In the data rows, zero lies at 4.5, halfway between 4 and 5.
What is the hidden score of each row? Scores go from 0 to 20, and 10 is about the middle. The score is a weighted sum of the row's numbers plus the product of two more (or one squared), each taken from its middle value.
[3 4 5 5 3 5 5 5 5 6 5 5 4 3 5 4]: 11
[8 8 2 3 4 1 8 7 2 3 3 3 9 8 7 5]: 13
[2 5 6 5 0 2 5 6 6 5 6 6 4 1 4 4]: 10
[5 5 4 5 5 5 5 4 6 4 4 4 6 6 4 4]: 12
[4 4 4 4 3 4 6 3 5 4 4 4 6 6 5 4]: 7
[3 4 5 6 7 7 2 5 7 6 4 5 3 4 4 6]: 9
[4 4 5 6 4 4 3 3 4 3 5 5 5 5 3 5]: 6
[5 6 3 3 2 3 5 6 4 4 6 4 4 4 5 5]: 10
[6 5 3 5 5 4 6 4 3 3 4 4 6 5 4 5]: 13
[5 5 2 3 6 5 9 3 6 6 2 4 6 9 6 1]: 6
[6 6 3 3 4 2 7 6 3 5 4 3 4 5 6 4]: 13
[3 3 5 8 5 5 4 2 5 4 4 6 6 4 4 5]: 10
[6 5 3 3 6 4 7 5 4 5 3 3 6 7 6 4]: 13
[5 5 4 7 4 4 4 4 4 4 4 5 7 5 4 5]: 8
[6 7 4 4 4 2 6 6 2 4 5 4 4 4 5 5]: 12
[3 3 4 5 6 7 6 2 7 6 3 5 5 7 5 3]: 5
[4 3 5 4 7 9 1 4 7 8 6 5 2 4 3 5]: 12
[5 4 6 3 3 4 4 7 3 4 6 4 3 2 4 5]: 11
[5 5 5 4 5 5 4 6 5 5 5 4 4 4 4 6]: 8
[2 3 5 5 4 6 6 3 7 5 3 4 6 6 4 2]: 8
[6 5 4 4 5 3 4 6 3 3 5 5 4 4 4 6]: 8
[3 4 2 5 4 7 6 0 8 6 3 6 5 6 5 1]: 8
[2 3 4 6 5 6 6 2 8 5 2 5 5 6 3 2]: 6
[3 3 5 6 6 6 5 3 7 4 4 6 5 5 4 4]: 7
[7 4 4 3 5 6 1 5 3 3 8 5 0 3 5 4]: 15
[4 4 3 4 6 5 4 3 5 5 4 4 4 4 4 5]: 10
[4 4 5 5 6 5 4 4 5 5 5 4 4 4 5 5]: 12
[5 7 2 4 5 5 5 5 5 4 5 5 5 4 5 4]: 14
[4 3 6 7 5 4 1 4 3 3 5 5 3 2 4 5]: 10
[2 4 4 6 5 6 5 1 8 6 3 6 7 6 4 3]: 11
[4 5 4 5 4 3 5 3 5 3 4 6 5 5 5 4]: 9
[9 6 3 0 5 4 6 7 2 3 5 4 2 4 8 5]: 17
[4 4 4 7 3 3 5 3 4 3 2 5 6 4 5 4]: 13
[6 6 5 5 3 2 4 8 3 3 6 5 4 2 5 5]: 11
[3 5 5 4 1 4 5 4 5 4 6 6 3 2 5 3]: 10
[6 5 3 4 6 6 4 4 5 4 4 4 3 6 4 5]: 7
[9 5 6 3 5 3 3 8 0 3 5 4 4 3 5 6]: 14
[7 5 4 2 6 4 6 7 2 5 5 3 4 7 5 5]: 8
[7 5 5 4 5 3 4 5 2 3 5 5 4 3 5 5]: 16
[4 4 6 4 5 4 3 6 5 5 4 5 3 4 3 5]: 7
[6 3 5 6 7 7 0 3 5 5 4 5 5 5 3 6]: 9
[2 6 4 8 3 3 7 5 7 5 3 5 9 6 4 4]: 12
[6 6 5 4 5 3 6 5 3 5 4 3 7 7 5 5]: 11
[4 4 6 4 4 5 2 7 4 5 7 5 3 2 2 6]: 7
[3 4 5 7 4 3 6 4 4 4 3 4 6 6 3 4]: 7
[3 3 5 4 6 6 4 6 6 7 7 5 3 3 3 4]: 13
[3 5 3 6 6 6 6 4 7 6 4 5 5 6 4 4]: 8
[5 6 5 5 5 3 4 4 3 3 4 5 5 5 4 5]: 10
[5 4 5 5 6 6 3 4 5 5 5 5 5 5 4 5]: 12
[4 6 3 7 2 2 7 5 3 2 3 5 8 6 4 5]: 4
[4 5 5 5 3 4 5 7 5 5 5 6 3 2 4 5]: 8
[6 5 4 4 5 3 6 5 3 4 5 3 5 6 4 5]: 9
[3 4 5 5 5 6 4 4 6 6 5 4 3 4 4 4]: 11
[5 7 3 3 3 3 5 5 3 5 5 4 4 4 5 4]: 15
[6 6 3 5 5 2 6 5 2 4 3 4 8 6 5 5]: 13
[3 3 6 4 3 6 4 6 5 5 6 5 3 2 4 4]: 9
[6 5 5 5 4 3 3 6 2 3 6 5 4 3 5 5]: 12
[6 7 4 6 5 2 5 4 2 3 2 5 6 6 4 5]: 10
[7 6 1 2 7 4 8 5 3 5 3 2 7 9 8 4]: 12
[4 3 4 5 4 5 4 4 5 4 5 4 4 5 4 4]: 8
[5 5 4 4 5 3 4 4 4 4 4 5 3 4 3 5]: 9
[4 5 5 4 6 5 4 4 5 6 5 3 4 3 4 5]: 15
[6 5 3 2 5 4 7 6 4 5 2 3 6 6 6 4]: 16
[5 4 5 6 7 6 2 4 5 4 5 5 4 4 4 7]: 8
[4 5 6 5 5 4 3 6 4 5 5 4 4 3 4 7]: 6
[4 5 5 5 6 6 4 6 5 5 5 5 5 5 3 5]: 9
[4 4 5 5 5 4 5 4 6 5 3 5 7 6 4 5]: 8
[5 6 4 7 4 1 4 4 3 1 3 5 8 5 4 5]: 10
[3 3 6 7 4 5 5 2 5 4 4 6 5 4 3 4]: 11
[5 6 4 4 4 5 3 5 5 4 5 7 5 3 5 5]: 13
[3 5 5 5 5 6 5 3 6 6 4 4 5 4 4 4]: 13
[6 5 5 5 5 3 4 4 4 4 5 4 5 6 4 6]: 5
[4 3 5 6 4 5 3 4 6 4 5 5 3 3 4 4]: 11
[3 3 7 7 4 4 4 2 4 3 4 5 5 4 3 5]: 9
[3 3 3 6 7 7 5 3 7 6 3 4 4 6 5 4]: 8
[1 4 7 7 1 3 3 4 6 3 5 7 4 1 2 5]: 2
[9 5 5 2 6 2 5 7 1 3 4 3 4 6 6 5]: 16
[3 5 5 4 4 6 5 6 6 6 5 5 4 4 5 5]: 6
[6 5 4 4 5 4 6 4 4 3 3 3 6 6 5 5]: 14
[3 4 6 4 4 6 5 5 6 7 5 5 4 3 4 4]: 11
[4 3 6 5 4 5 3 6 4 5 6 4 4 4 4 7]: 1
[3 3 6 6 5 6 2 2 6 3 5 6 4 3 3 4]: 11
[3 4 4 5 5 7 6 3 7 7 3 4 4 5 5 4]: 10
[3 4 7 4 3 5 2 5 5 5 7 4 1 1 4 4]: 13
[4 4 3 4 4 4 7 5 5 5 3 4 6 6 6 5]: 7
[6 5 4 5 6 5 4 5 4 3 4 4 4 5 5 6]: 11
[5 5 5 4 4 5 3 5 4 3 6 5 4 3 4 5]: 11
[3 4 5 6 4 4 5 3 5 3 3 6 5 4 4 4]: 11
[5 4 6 3 4 4 6 5 4 5 3 3 4 5 4 4]: 15
[3 4 4 5 5 6 5 4 6 5 3 5 5 6 5 4]: 6
[5 5 3 5 5 4 5 4 4 3 5 5 4 4 6 4]: 13
[2 3 5 4 3 5 5 5 7 5 6 5 4 3 3 3]: 7
[4 6 3 8 4 3 6 5 6 4 3 5 8 5 4 5]: 10
[3 3 3 6 5 5 4 1 5 4 3 5 6 5 3 4]: 9
[4 5 5 7 9 6 2 3 5 4 4 4 6 6 3 7]: 10
[9 5 3 0 6 2 7 8 0 5 4 1 4 8 8 5]: 14
[4 3 6 3 5 6 3 7 5 7 7 4 4 2 4 6]: 12
[5 4 5 5 5 6 4 4 5 5 5 4 3 4 4 5]: 10
[7 5 4 2 5 5 3 6 3 4 6 4 1 3 6 4]: 15
[8 5 5 2 4 2 3 7 0 3 5 3 4 4 5 6]: 9
[4 4 5 9 9 7 1 3 6 4 4 5 7 6 2 7]: 9
[3 4 6 5 5 5 3 4 5 5 6 4 3 3 3 5]: 10
[5 5 6 3 5 4 5 7 2 5 5 3 3 2 5 6]: 17
[4 4 5 9 8 7 1 3 6 5 4 4 7 5 3 7]: 8
[4 5 5 5 6 6 3 5 5 5 4 5 4 4 4 5]: 11
[4 4 5 5 4 4 4 6 4 4 6 5 4 3 5 6]: 7
[6 5 5 5 3 4 3 4 3 3 4 5 3 4 4 5]: 7
[5 4 5 5 4 4 4 5 3 4 5 5 3 3 4 5]: 10
[5 6 6 4 3 4 3 6 4 4 6 5 2 2 4 6]: 6
[4 4 5 4 5 6 5 4 6 6 6 4 3 5 5 4]: 9
[5 5 5 5 6 4 4 6 3 5 4 4 5 5 4 6]: 9
[2 4 4 5 3 4 6 2 6 5 4 5 6 5 4 4]: 6
[5 4 6 4 4 5 5 5 4 5 5 3 5 4 4 6]: 10
[4 3 6 3 3 4 5 7 5 5 5 4 3 3 4 5]: 7
[5 4 5 6 7 7 2 3 5 4 5 4 4 5 4 4]: 15
[5 6 3 5 3 4 4 3 5 3 6 5 3 3 4 3]: 17
[3 3 5 5 4 6 4 3 7 5 5 4 3 5 5 4]: 7
[9 6 3 1 3 4 6 7 2 5 5 4 4 5 8 4]: 16
[3 5 3 7 4 3 6 5 7 4 3 5 8 5 3 6]: 6
[2 3 5 7 4 5 4 1 6 4 4 5 5 5 3 3]: 9
[3 4 4 8 9 9 2 0 7 7 3 4 8 9 3 5]: 15
[7 5 3 0 3 4 5 5 4 5 5 5 2 4 7 2]: 14
[4 4 6 4 4 4 3 6 5 4 7 5 3 1 3 4]: 15
[3 4 4 5 6 6 6 3 7 7 4 6 6 7 5 4]: 7
[4 4 5 5 4 5 3 4 4 4 5 5 3 3 4 5]: 9
[3 4 5 4 4 5 5 5 6 6 4 5 4 4 5 5]: 7
[5 6 4 3 3 2 6 5 4 4 4 4 5 4 6 3]: 16
[4 4 6 4 0 3 3 5 4 1 7 8 1 0 4 3]: 8
[6 6 5 6 6 4 4 3 4 4 4 5 6 5 4 5]: 13
[8 7 3 1 5 3 5 6 3 4 5 4 4 6 6 4]: 16
[2 4 3 4 3 6 7 2 8 6 3 6 6 6 4 2]: 1
[3 3 3 4 8 7 4 2 7 6 4 5 5 7 5 2]: 8
[3 3 5 2 2 4 9 3 5 7 3 4 5 5 6 2]: 14
[4 4 5 4 4 4 6 4 4 6 3 3 4 5 5 4]: 12
[4 4 4 5 5 5 3 4 6 4 5 6 4 4 4 4]: 12
[5 5 6 5 4 3 3 7 3 4 6 4 4 3 4 6]: 7
[3 4 5 6 3 5 5 3 5 4 4 5 6 4 4 4]: 11
[6 6 3 4 5 4 5 5 4 5 5 4 6 5 4 5]: 14
[6 5 5 3 5 4 5 6 3 4 5 3 3 4 4 5]: 12
[4 4 4 6 6 6 3 4 5 4 6 5 4 4 4 4]: 15
[5 5 4 2 4 2 6 5 4 5 4 4 7 6 6 4]: 14
[4 6 4 3 0 2 5 7 5 4 7 7 4 0 4 3]: 19
[3 3 3 5 5 7 6 0 7 6 2 6 6 8 5 1]: 6
[7 6 3 5 5 4 4 5 3 2 4 4 7 6 5 6]: 10
[5 6 4 6 5 3 5 4 4 3 3 4 7 6 4 5]: 11
[4 5 7 5 1 4 2 6 3 3 6 6 1 1 3 5]: 3
[4 4 4 5 3 4 6 3 5 5 4 4 6 4 4 3]: 14
[6 5 5 3 7 4 6 6 3 4 4 3 6 6 5 5]: 15
[3 4 6 4 4 5 5 6 6 6 5 3 4 3 3 5]: 9
[5 6 3 7 7 4 5 5 5 5 4 4 8 7 4 7]: 10
[0 0 6 7 8 9 0 0 9 8 6 6 2 3 2 4]: 14
[3 3 6 5 5 5 5 5 5 6 5 5 2 3 4 3]: 12
[7 5 3 0 3 5 5 5 3 5 6 6 1 2 7 4]: 12
[3 3 4 6 5 6 5 2 8 6 3 5 6 6 4 4]: 9
[3 3 6 6 4 4 5 2 4 4 5 5 5 5 4 5]: 6
[5 4 5 3 4 5 5 4 4 5 5 4 3 4 4 5]: 9
[4 5 4 6 5 3 5 4 4 3 3 4 6 5 5 3]: 16
[4 5 5 5 2 3 6 5 4 3 5 5 6 4 4 5]: 6
[6 5 5 4 4 3 4 4 3 3 6 5 5 4 4 5]: 11
[3 4 5 6 5 4 4 3 4 3 3 4 6 5 4 4]: 12
[6 5 5 3 4 4 4 6 3 4 6 4 4 3 4 4]: 15
[5 5 4 5 7 7 3 2 5 5 5 4 5 6 5 4]: 17
[5 5 5 4 4 4 4 6 3 4 6 4 4 3 5 7]: 7
[3 3 5 5 3 3 6 2 5 4 3 5 6 5 4 4]: 9
